213	210	206	56	133	101	152 value 56, 213

231	84	44	251	141 value 44, 251

565	-274	262	-86	-79
263	385	-700	930	621
181	-101	207	-67	-137
value -700, 930

5872	4241	8354	3170	6162	9633	6126 value 3170, 9633

24	760	918	738	607 value 918, 918

44	81	158	76	90	142	208 value 76, 208
---
[[  46.02  -65.42  -95.39 -154.06   53.95  -35.54  -40.54   57.26 -142.04
     3.55   58.88   75.63]
 [ -79.09   24.80   88.39 -148.68   57.49 -163.49  -74.18    9.66   -4.03
   -32.10  111.62   -7.35]
 [ -97.34   19.61  117.65  -26.95  -36.58  130.54  104.39 -227.47 -138.61
   -19.39  -12.40  -56.96]
 [-193.02  236.04   23.37   90.41  -82.50 -100.27   22.60   -7.27  -40.91
    -0.60 -206.58   46.68]
 [  44.45  -65.91   38.88  -79.36   46.19 -141.50  153.97  -46.41   25.99
  -113.40 -188.74   46.49]
 [ -52.67  -56.27  -49.47   33.02 -133.33 -158.09 -129.94  -66.53   21.98
   -81.32  191.47  224.74]
 [ 102.01  -64.80 -156.46   23.94   55.18   30.12  -41.30  -45.11   79.10
  -265.29   31.72  -84.63]] gives -95.39

[[ 0.4  1.2 -2.0  1.2  1.1  2.2]
 [ 0.4  1.1 -1.5  1.0  1.1  1.7]
 [ 0.4  1.2 -2.2  1.2  1.1  2.3]
 [ 0.4  1.2 -2.5  1.4  1.0  2.8]
 [ 0.4  1.1 -1.7  1.0  1.1  1.9]
 [ 0.4  1.1 -1.4  1.0  1.1  1.7]
 [ 0.4  1.1 -1.6  1.0  1.1  1.8]
 [ 0.4  1.1 -1.9  1.1  1.1  2.0]
 [ 0.4  1.2 -2.5  1.3  1.0  2.7]
 [ 0.4  1.2 -2.3  1.3  1.1  2.5]] gives -2.0

[[-0.053  0.134  0.058  0.192 -0.015  0.018  0.196  0.134 -0.007 -0.115
   0.180  0.003  0.118]
 [-0.136  0.165  0.035  0.125 -0.062  0.110  0.026 -0.217  0.170  0.157
   0.048  0.150 -0.093]
 [ 0.029  0.149 -0.004  0.174 -0.026  0.080  0.088  0.037  0.037 -0.003
   0.092  0.088  0.150]
 [-0.245  0.207  0.081  0.229 -0.093  0.043  0.198 -0.075  0.090 -0.039
   0.195  0.056 -0.055]
 [ 0.184  0.183 -0.105  0.196 -0.043  0.147 -0.012  0.010  0.043  0.059
   0.009  0.170  0.301]
 [-0.128  0.074  0.127  0.100  0.022 -0.005  0.181  0.073  0.039 -0.051
   0.165 -0.019 -0.051]
 [ 0.150  0.226 -0.124  0.232 -0.083  0.172 -0.021 -0.057  0.071  0.083
   0.006  0.206  0.293]
 [-0.056  0.180 -0.013  0.139 -0.068  0.140 -0.015 -0.213  0.163  0.174
   0.014  0.184 -0.011]] gives 0.058

[[ 2.6 -0.4  2.4 -0.3  0.3  1.7  2.2  0.5 -0.4  1.2 -1.0  0.3]
 [ 0.9 -0.2  1.0  1.4  1.3 -0.6  0.2 -0.1  0.4  0.3 -0.8  0.5]
 [ 0.4 -2.2  0.4 -1.7  0.0  1.1  0.6 -1.1 -2.4  1.1 -1.4  0.7]
 [ 0.5 -0.8 -0.3 -1.1  0.2  0.1  0.4 -0.4 -0.5  0.4 -0.8  0.0]
 [-2.4  0.3  0.3  0.0 -0.8 -0.1 -2.1 -0.3  0.6  0.5  0.7  1.1]] gives 2.4

[[-10.036 -16.319  -7.667  -9.641  12.747  -5.437  12.767  20.167  10.725]
 [ -6.960  -5.371  -8.073  -6.499 -18.060   1.642 -14.913 -16.615 -12.162]
 [ -7.464   1.530  -7.112  -7.580 -18.066  -6.306 -17.582 -25.749 -18.533]
 [ -4.471  -3.896  -5.782  -4.788 -12.685  -7.936 -13.238 -14.332 -12.055]
 [  5.762 -11.899  -2.430   5.304 -13.383 -12.806 -15.430  -5.264  -7.535]
 [  4.187  -6.348  -2.183   3.323 -14.336 -15.734 -18.274 -12.770 -13.191]
 [ -1.431  -1.985  -5.942  -1.581 -26.290  -3.842 -24.666 -26.982
  -19.714]] gives -7.667

[[ -45.676    1.760  -21.074    1.822  -38.935  -45.863 -119.323   -9.277
   -10.284  -59.395]
 [-116.812  -60.939  -45.242  -45.676   -3.415  -93.550 -137.590  -52.989
    15.739 -138.917]
 [  34.377 -178.549  -75.802 -215.566  -45.676  -45.676   74.613 -138.478
   -91.692  -45.676]
 [  87.922  -45.676  -96.215 -163.179  -60.826  -39.354  -45.676 -134.089
  -132.200  -45.676]
 [ -90.472 -107.500 -151.415 -176.279    0.919  -45.676  -96.572  -84.494
     1.615  -45.676]
 [ 112.761  -55.547   54.054   36.421 -119.888   33.693  165.844  -59.543
  -173.338  -45.676]
 [  75.358  -45.676   -3.493  -45.676  -52.255  -45.676  -45.676 -138.374
  -121.455  -29.093]
 [ 113.893  -45.676  -96.445   31.210 -120.383   33.048  168.003  -45.676
   -45.676  121.705]
 [  37.100 -177.361  -95.148 -219.336  -45.676  -77.730   71.270 -142.048
   -87.988  -45.676]
 [ -45.676 -117.150  -31.845 -187.828    3.042 -106.336  -84.049  -91.429
    -6.272 -155.521]
 [ -39.354 -151.191  -56.868 -220.310   -3.692  -99.950  -28.377 -119.466
   -31.858 -142.922]] gives -21.074

[[-0.068 -0.033 -0.087 -0.020  0.027 -0.080 -0.069  0.004 -0.052 -0.123
  -0.095 -0.089  0.001  0.042 -0.004 -0.044]
 [-0.112  0.219 -0.051 -0.094  0.018 -0.210 -0.008 -0.062  0.001 -0.062
   0.110 -0.304 -0.252 -0.093  0.107  0.068]
 [-0.104 -0.070 -0.234 -0.017 -0.189  0.008 -0.024  0.023  0.058 -0.042
  -0.023 -0.077  0.092  0.009 -0.001 -0.050]
 [-0.087 -0.057 -0.020 -0.078  0.018 -0.015 -0.032 -0.026 -0.069 -0.003
  -0.013 -0.035 -0.069 -0.046  0.099 -0.037]
 [ 0.039  0.074 -0.017 -0.093 -0.145 -0.040  0.012  0.039 -0.054  0.110
  -0.121 -0.159 -0.063 -0.003 -0.153 -0.057]
 [-0.029 -0.030 -0.015 -0.036  0.031 -0.069 -0.014  0.003  0.044 -0.089
  -0.113 -0.012 -0.034 -0.009  0.054 -0.093]
 [ 0.022 -0.045 -0.131  0.041 -0.023 -0.068 -0.029 -0.026  0.050 -0.028
  -0.088  0.025 -0.036  0.026 -0.102 -0.034]
 [-0.008 -0.063 -0.048 -0.047 -0.023  0.051 -0.075 -0.005 -0.021  0.003
  -0.077 -0.026 -0.039 -0.074  0.083 -0.024]
 [ 0.048 -0.009  0.019 -0.003 -0.035 -0.026 -0.037 -0.051 -0.002 -0.008
  -0.026 -0.033 -0.073 -0.018 -0.125 -0.028]
 [-0.090 -0.005 -0.051 -0.032 -0.077 -0.039 -0.057 -0.050 -0.028 -0.013
   0.059 -0.026 -0.028 -0.026 -0.069 -0.120]
 [-0.001 -0.008  0.004 -0.022 -0.054 -0.098  0.017 -0.053 -0.077 -0.027
   0.021 -0.029 -0.033 -0.019 -0.111 -0.025]
 [-0.048  0.029 -0.076 -0.075 -0.075 -0.045  0.000  0.081 -0.010 -0.021
   0.011  0.008 -0.012 -0.017 -0.045  0.011]] gives -0.087

[[-12.07   4.74  -3.14   5.92  14.42   3.53  -3.61]
 [  5.97  -5.88   0.80  -0.90  10.74  -4.27   1.35]
 [-12.02   2.49 -12.48 -12.45  -4.87 -10.74  -6.92]
 [ 15.85   4.23  -7.46 -18.09  -2.25   0.93  -2.46]
 [  1.71  -1.72   3.56   4.32  -8.99   8.45  -6.40]] gives -3.14

[[-2.016  0.151  1.132 -1.848 -0.540  1.275 -2.078 -1.035]
 [-1.035 -0.663 -0.547  2.760 -0.020 -1.384 -0.340  1.838]
 [ 1.132 -1.848 -0.540  1.275 -2.078 -1.035 -0.663 -0.547]
 [ 0.151  1.132 -1.848 -0.540  1.275 -2.078 -1.035 -0.663]
 [-2.078 -1.035 -0.663 -0.547  2.760 -0.020 -1.384 -0.340]
 [ 1.275 -2.078 -1.035 -0.663 -0.547  2.760 -0.020 -1.384]
 [-1.848 -0.540  1.275 -2.078 -1.035 -0.663 -0.547  2.760]
 [-0.540  1.275 -2.078 -1.035 -0.663 -0.547  2.760 -0.020]] gives 1.132
---
[[ 15.2 -46.7 -13.3 -29.1   4.9   5.7]
 [ 18.1 -45.9  48.1 -69.9   3.8  36.3]
 [ 14.8 -42.6 -49.8  33.9  14.6  27.8]] gives 14.8

[[  7.7 -33.3 -75.5  18.1 -33.1 -37.8 -33.2]
 [ 17.5 -29.7 -50.3  17.1 -18.2  -9.8 -17.2]
 [ 26.3  16.2   3.8 -47.8  44.4  35.6  49.3]] gives 26.3

[[ 67.9 -27.1 -19.5  35.9  51.2]
 [ 49.8  61.2 -76.6 -23.6  33.8]
 [-53.2 -60.3 -25.6  26.6 -36.4]] gives -53.2

[[-17.9 -20.1  40.8  30.3  -0.8 -49.9]
 [ 14.0 -41.5  60.8  28.9  10.8 -38.6]
 [ 13.5 -38.2  24.2  19.3 -39.7 -33.5]] gives 13.5

[[-46.2  41.5  14.6 -60.3]
 [-22.0  57.8  21.6 -57.7]
 [ 65.1  45.4  -9.7 -62.9]] gives 65.1

[[ 10.0  -8.6 -10.6  -7.8]
 [ -2.2 -10.2   2.0  -1.5]
 [-57.1  23.7  75.4  31.7]] gives -57.1
---
Input:
-15.669	-12.628	-3.530	4.059
-5.506	0.304	-0.339	12.344
Output: 4.059

Input:
80.180	215.072	180.401	-1.846	68.902
-125.874	-108.538	-13.104	-101.763	-55.326
29.020	191.237	177.035	-18.636	71.259
Output: -1.846

Input: 0.00	-0.09	-0.18	0.16	-0.16	0.20
Output: 0.16

Input:
0.081	-0.064	0.012	-0.127
-0.165	0.027	-0.225	-0.222
0.156	-0.194	0.068	0.038
Output: -0.127

Input:
0.109	-0.186	0.066	0.135	0.101	0.043	-0.135
-0.027	-0.056	0.010	0.066	0.075	-0.032	-0.027
Output: 0.135

Input: -145.63	-113.48	-130.20	-99.80	166.40
Output: -99.80

Input: -0.3	-1.2	0.1	1.0	0.5
Output: 1.0

Input: -1.619	-10.758	4.908	16.346
Output: 16.346

Input: 15.42	6.17	-0.05	-10.06	8.55	14.52
Output: -10.06
